One turn moves each row of this set onto another row. After a few examples, where does it send each row asked below?
gubev: [ 0.03  0.32  0.87  2.90  2.76 -0.07 -1.46  1.80  1.11  0.35 -0.90 -0.79]
Fur: [ 1.39 -0.68  3.00  1.21  1.41  0.95  1.04  2.51  0.33 -0.32 -0.41 -0.80]
kan: [ 0.83  0.21  0.08  0.32  1.16  0.88  2.42  0.49  1.47 -0.12 -1.24 -0.66]
sav: [-1.10  0.91  3.71 -0.23  1.37  1.23 -1.66  2.62  0.19  0.19 -3.39 -1.10]
numo: [ 0.01  1.18  2.24  0.00  3.62  0.53 -0.32  3.98  2.01  0.17 -0.80 -1.02]
par: [ 2.02 -0.16  0.76  0.59  0.52  0.15  1.14  2.52  1.50 -0.58 -0.93  0.06]
les: [-1.09  0.89  1.35  2.97  2.21  0.47  1.46 -0.04  0.57  0.09 -2.97 -0.31]
luki: [-2.46  0.53  0.54 -0.07  2.71 -1.35  0.58  4.18  0.91  0.02 -4.05  0.97]
Buzap: [-1.42 -1.78  1.00 -2.06  3.17  0.77 -0.21  1.40  1.46  1.55 -3.32  0.34]
dube: [-2.17 -1.27  3.60 -1.44  2.40 -0.36  0.77  2.13  1.16  0.42 -3.84 -0.11]
gife: [-0.07 -0.10  1.64  0.38  0.58  1.03 -1.15  0.35  2.37 -0.24 -2.07 -1.47]
lazap: [-1.31 -1.36  0.55  0.48  2.24  1.99  0.49  4.28 -1.16  0.24 -1.71 -1.19]
vimit: [ 0.32  0.74 -0.25  2.28  1.08  0.48 -1.18  1.55  2.00  0.50 -2.91  0.47]
Tuveb: [-2.49  0.35  0.52 -0.22  3.36  2.15  0.59  0.83  0.60  0.69 -2.46 -1.95]
rozu: [-2.47  1.30  1.88 -0.25  3.04 -0.93  1.79  3.08  0.00  0.46 -4.33  0.89]
puz: [-1.02  0.45  1.85 -2.49  2.03 -2.07  1.66  1.92  0.75  0.60 -1.97 -0.55]
Gupub: [ 0.63  1.86  1.83  1.63  0.29  1.27 -0.05  1.60 -0.56  1.61 -2.09 -0.82]
Tura: [-1.18  0.70  0.99 -0.47  4.27  0.14 -0.65  3.52  1.38  1.38 -3.65  1.55]
lida: [-0.29 -2.11  1.99 -1.69  3.15  0.92  1.22  3.16 -0.18  1.59 -2.46  0.80]
mafe: [ 1.11  0.94  2.38  2.87  2.08  0.72  1.19  1.51 -0.49  0.63 -2.25  0.72]
kar: [-0.15 -2.16  1.49  1.87  2.37  0.82  0.45  1.64  0.54 -0.96 -0.55 -1.28]
Peruz: [-1.09 -0.01  1.20  2.69 -0.06  0.76 -0.44  2.27 -0.95  0.38 -2.45 -1.27]
zefin: [ 1.34  2.43  2.03 -0.70  1.66 -0.68  1.40  2.27  0.13 -0.26 -2.90  0.95]
gili: [ 0.33 -0.50  2.63  1.13  1.15  0.18 -0.23 -0.66  0.81 -1.08 -2.77 -0.26]
fot: [-0.43 -1.88  0.98 -1.68  3.79 -1.50  0.12  1.60 -0.82  0.68 -1.44  0.26]
Zel: [-0.47 -0.67  0.45 -2.93  1.49 -0.56  0.05  1.34 -0.63  1.64 -2.71  0.08]
nedab: [-0.02 -0.01 -0.44  2.76  0.27  0.50  0.84  3.33  0.69  0.10 -2.32  0.11]
pob: [-1.18 -1.08  1.88 -1.75  2.19 -0.54  1.42  4.15  2.23  0.70 -2.47  0.02]
dekik: [-0.17  0.03  0.90 -0.05 -0.22  2.13  1.00  0.73  0.93  0.54 -1.97 -1.61]
tov: [-0.73 -0.77  0.58  0.92  3.54 -0.32  1.77  1.05 -1.81 -1.13 -2.90  0.62]
Deziv: [-2.73  0.77 -0.03 -0.76  2.09 -1.38 -0.23  3.58 -1.31  0.71 -2.95 -0.54]
bedan: [-1.52 -1.40  2.10 -1.58  1.51 -2.49 -0.28  2.67 -0.09 -0.35 -2.64 -0.33]
rulor: [-0.99  0.75  2.28 -0.53  3.45  0.60 -0.04  3.49 -0.37  1.59 -4.23  1.68]
Zur: [-0.84  1.40  0.36  2.37  2.45  0.32  1.23  1.27  1.22  0.75 -0.75 -1.66]
Muba: [-0.60  0.27 -2.08 -0.58  1.13  0.22  0.98  1.79  0.11 -0.27 -3.41  0.40]
vute: [-1.51  0.89  0.71 -0.90  4.72 -0.22 -1.20  2.38 -0.60  1.84 -2.17 -0.02]
vakaz: [ 0.10  0.27  1.33  0.52  2.50 -1.74 -1.69  1.98  1.05 -1.71 -3.40  1.05]
pomeg: [-2.70  1.32  0.81 -0.56  3.69 -1.57  0.97  2.51 -1.25  0.73 -2.30 -0.66]
nam: [-0.07 -2.27  1.20  1.71  0.64  0.43  0.07  0.83 -0.30 -1.42 -2.47 -0.26]
pefid: [-1.14  0.77  0.89 -1.20  2.92  0.29 -1.09  3.49 -1.78  2.14 -2.62  0.19]

kar moves to kan
gubev moves to Zur
rozu moves to rulor
And these:
Muba moves to vakaz
fot moves to puz

